In the rows, 128 means zero.
A: rows in 3 groups, each row roughly a mix of its group's directions
A (110 x 17)
[[125 100 137 153  76 162  96 126  98 134 153 167 141 110 151 132  95]
 [110 107 121 152 169 152 110 135  64 168 102 103 133 148 116 127 132]
 [118  88 141 193  87 136 114 142 107 104 149 137 136 114 166 139 132]
 [151 119 140  66 161 128 105  98 149  95 150 154 133 159 109 142 143]
 [132 138 109 100 147 164  60 148 123 168 117 152 129 152 123 152 115]
 [122  89 135 191 137 126 165 116  76 136 134 158 127 110 150 127 135]
 [141 110 122  90 110 154  65 110 112 162  98 146 148 131 106 125  99]
 [121 185 119 102 133 122 102 177 178 136 126  96 107 142 137 133 128]
 [123 144 110 103 103 160 109 122 122 173  67 124 137 100 104 114  97]
 [131 107 145 158 140 115 151 111  74 171 107 158 117  97 147  97 109]
 [158  89 136 137 135  61 152 100 151  93 140 137 133 140 127 130 161]
 [126 149 119 102 188 113 122 140 152 122  94  79 116 155 114 127 162]
 [112 117 147 168 104 153  88 165 127  98 165 136 121 129 174 151 134]
 [114 133 121 111  86 181  78 134 109 156 104 119 145 118 114 124  90]
 [138  96 129 116  96 158  77 124 127 111 135 163 151 149 103 178 141]
 [107 114 177 162 120 158 121 140  72 136 111 150 111  94 156 124 124]
 [133 156 159 109 104 132 118 149 130 165  78 174 104  94 116 147 130]
 [135 106  94 140 169 123 163  85 120 140  83 128 136 100 144  89 125]
 [126 146 125 162  97 111 120 169 111 198 101 142 113 110 133 133 110]
 [117 170 137 103 131 153  67 178 134 160 132 121 108 142 140 137 110]
 [111 135 113 109 140 212  94 129 135 102 137 152 134 124 146 150 122]
 [124 152 122 137 106  97 134 149 114 193  89  95 120 115 112 100 101]
 [146 161 114 117 130  75 146 142 196 112 155 125 112 132 153 120 132]
 [139 149 164  85 134 123 143 118 173  74 143 162 109 113 139 135 148]
 [119 125 136 160 163 112 167 118 101 139 125 118 110  99 174  76 113]
 [127 110 184 147  74 133 118 132 103 125 119 171 118  86 144 131 120]
 [144 122 103  90 179 102 123 105 161 104 129  94 138 168 110 123 150]
 [113 151 128 155 167 130 125 170  91 190 103 127 101 132 137 135 132]
 [137 167 152 104 173 101 147 150 159 115 157 153  92 142 140 145 155]
 [121 160 136 110  86 129  76 164 143 160 107  97 121 119 134 110  95]
 [129 111  83 147 118 111 110 119 144 144  86  72 148 120 142  87 109]
 [139 148 110 116 110 105 155 121 193  83 176 127 130 126 149 120 123]
 [141 149 102  80 181 114 131 115 177 108 117 104 126 152 116 123 150]
 [104 102 128 189 106 153 132 137  69 143 155 121 138 124 145 123 106]
 [135  97 110 145 210 118 138 102 113 125 111 130 123 134 157 109 150]
 [ 93 137 113 155 132 200 137 147  82 141 144 129 135 136 114 158 124]
 [116 129 120 130  85 152 114 134 176  61 148 101 145 125 140 143 138]
 [112 138 135 145  77 152  75 164 135 137 117 112 124 102 165 118  99]
 [139  93 102 158 121  84 126 121 123 126 181  96 153 173 123 123 123]
 [130 180 121 112  74 115 149 146 161 155 140 131 120 103 127 111  86]
 [131 142  80 137 108 111 155 124 179 101 177 103 143 134 147 113 110]
 [132 118 121 182 153  86 166 141  91 179 116 136 115 129 130 128 141]
 [128  90 174 130  76 149 107 106  95 114 104 157 139  96 121 128 121]
 [129 144 120 149 161  83 165 136 156 106 168 102 110 136 169 102 134]
 [124 164  98  91 188 153 146 130 135 146 127 131 123 159  93 152 144]
 [129 175 140 112 164 103 140 148 140 164 114 126  89 108 161  90 109]
 [125  77  99 167 127 166 144  93  95 123 114 162 155 111 129 141 133]
 [109 120 109 111 120 195 156  90 109 102 131 126 159 124  89 138 122]
 [151 138 158  76 165  87 128 118 144 112 160 134 116 167 105 133 146]
 [114 165 131 104  81 143  82 165 155 133 124  83 129 133 121 126 104]
 [120 146  87 131  61 144 151 126 140 145 141 109 156 121  95 129  91]
 [153 130 139  79 128  96 118 103 189  88 101 127 124 116 130 113 143]
 [135 161 114  98 192  95 156 131 154 140 106 107 109 146 113 122 154]
 [ 99 120 158 167 118 178 133 141  66 139 132 149 119 103 145 133 118]
 [129 167 141 107 163 120 160 139 169  89 170 145 100 131 153 135 145]
 [128  97 125 106  78 168 116  86 118 108 105 134 165 112  93 130 115]
 [119 169 101  91 167 156 156 119 180  91 131 115 121 123 139 120 135]
 [124 170 127  90 102 124 114 139 147 161  91  90 122 108 116  92  92]
 [134 142  82 136  59 121 130 133 160 159 114 122 149 107 118 123  94]
 [131 151 124  78  92 132 110 113 150 144  89  98 138 109 105  92  93]
 [144 157 134 102 139 105 175 112 130 171 102 174 108  97 113 113 115]
 [147 132 164 123  79  99 135 139 135 126 172 184 121 132 113 161 130]
 [100 144 138 145  84 149  89 167 128 118 145  69 130 131 146 116 105]
 [139 113 116 123 107 153 137  98  97 170 107 190 141 101 110 132 101]
 [108 117 166 152  77 133 104 147 130  81 134  81 129 113 154 115 128]
 [104 134  95 164 120 165 125 145  94 179  91 106 135 109 131 116 103]
 [121 149 129 145 119 110 200 116 108 156 127 125 118  92 129  88  99]
 [100 128 134 161  62 167 103 156 125 106 140  99 139 112 145 133 111]
 [149 138 111 117  50 101 129 126 172 137 132 149 143 114 109 138 105]
 [130 151 139 103 192 104 122 137 148 132  82 100  98 127 145 105 151]
 [119  99 122 152 134 143  84 145 126  88 172 104 142 171 142 156 148]
 [125  79 144 147 123 129 118 115 127  63 134 108 147 147 119 153 174]
 [132 164 153  84 114 150 126 133 152 136  80 171 109  92 113 145 134]
 [143 173 135  82 169 104 133 146 169 139 111 147  98 138 117 146 154]
 [108 100  87 156 151 161 129 111  89 128 142  80 158 154 121 115 116]
 [103 126 122 166 138 187 101 162  95 138 146 153 121 129 158 158 128]
 [136 176 116  89 181 106 144 137 151 165  96 121 104 132 115 115 132]
 [138 142 132 116 109  86 156 110 154 136  88 105 120  88 138  74 108]
 [107 125 160 150  74 142  92 160 127  92 161  90 131 132 145 132 122]
 [126 169 145  86 124 119 109 162 157 124 125 104 117 160  84 163 152]
 [134  80 131 163 112 144 117 114  98 109 179 174 146 137 146 150 127]
 [136  82 158 154 130 108 175  90 104  89 130 153 133 112 126 130 158]
 [127 141 124 112 184 150 110 149 116 138 159 154 118 175 115 171 150]
 [128 139  95 141  66 134 141 122 147 145 144 136 143  94 146 102  75]
 [145 106 122 118  83 150 109 114 124 133 147 195 149 130 104 170 120]
 [132  99 146 156 119 119  90 153 121 102 177 139 131 167 137 171 154]
 [122 153  96 107 140 119 130 132 170 120  84  60 133 133 111 112 140]
 [102  95 140 171 108 173 121 120  69 128 119 118 140 103 146 111 111]
 [103 114 142 174 109 160 124 135  92 133 104 119 124  84 171 100 108]
 [113  92 126 187  92 156 124 135 122  86 146 136 140 110 166 144 136]
 [123 114 128 131 109 175  53 146 105 148 136 152 135 133 148 142 102]
 [141 108 137 106 174 110 145  99 136 105  76 128 127 132 100 139 179]
 [119  88 116 174  76 146 129 116 115  97 170 127 158 123 145 130 112]
 [112 170 138 119 112 129 143 143 114 175  97  99 112  97 126  86  89]
 [123  97 138 178 133 123 151 132 126  77 172 143 128 136 153 155 163]
 [118 155 154 103 163 113 111 153 147 115  87  70 105 137 125 118 158]
 [115 141 112 138 134 145 132 154 158  82 169 110 133 163 120 175 165]
 [128 119 104 158 182  89 129 140 126 132 153  80 125 164 155 107 137]
 [133 171 113  95 176  97 146 141 169 137 105  93 109 144 115 119 147]
 [113 137 133 163 118 138 155 135  80 166 167 141 120 113 153 101  83]
 [125 160 137 132 120 105  98 172 116 196 105 111 106 126 135 111 102]
 [115  84 154 159  70 147 116 115 110  83 121 112 149 103 136 124 130]
 [145 108 145  88 136 116 156  75 145  69 149 138 141 133 109 120 142]
 [131 158 106  83 136 120 163 106 137 153  97  96 137 131  72 109 118]
 [150 129 116  67 170 130 118  98 158 105 135 147 136 160  99 146 149]
 [144 112 110  80 156 143 151  69 146  93 123 148 148 132  99 129 140]
 [136 149 113 129  95  90 191 110 171 116 127 117 129  95 128 101 116]
 [129 136 116  92 174 142 106 122 125 156  56 111 125 132 102 126 144]
 [137 154 117  96 141 113 146 116 199  78 140 119 119 118 152 112 135]
 [124 190 141 103 155  97 140 168 153 147 146 103  94 146 128 122 129]]
which group is each row in? (one row of each group first)
[142 135 132 136 165  83 165 118 119 170  95 145 104 101 148  91 122]
<3>
[123 174  77 116 163 128 137 146 170 156  94  96 117 125 137 113 124]
<63>
[130 109 135 143  95 160  88 129  99 151 147 182 132 111 157 130  91]
<40>

[114  86 130 172  92 150 140 101  91 115 119 119 149  93 149 100 108]
<40>
[147 156 101  82 162 108 119 135 180 131 116 129 122 159 101 154 154]
<40>
[131 117  99 122  84 138  97 134 170  89 148 107 158 155 107 162 139]
<40>
[148 103 115 148 159  74 187 100 127 125 125 135 132 139 108 132 161]
<3>
[109 115 138 198  84 127 114 171 103 137 143 114 125 120 157 139 124]
<3>
[131 164 143  95 140 129 143 129 111 188  86 156 106 103 107 115 109]
<40>
[139 162 100 146 121  73 146 162 172 149 165 123 113 140 149 128 120]
<63>
[128 127 133 148 124  87 206 105 110 137 117 104 128 110 105  98 129]
<3>
[109 135 110 146 146 172 142 131  73 186 103 143 127 115 117 126 107]
<3>
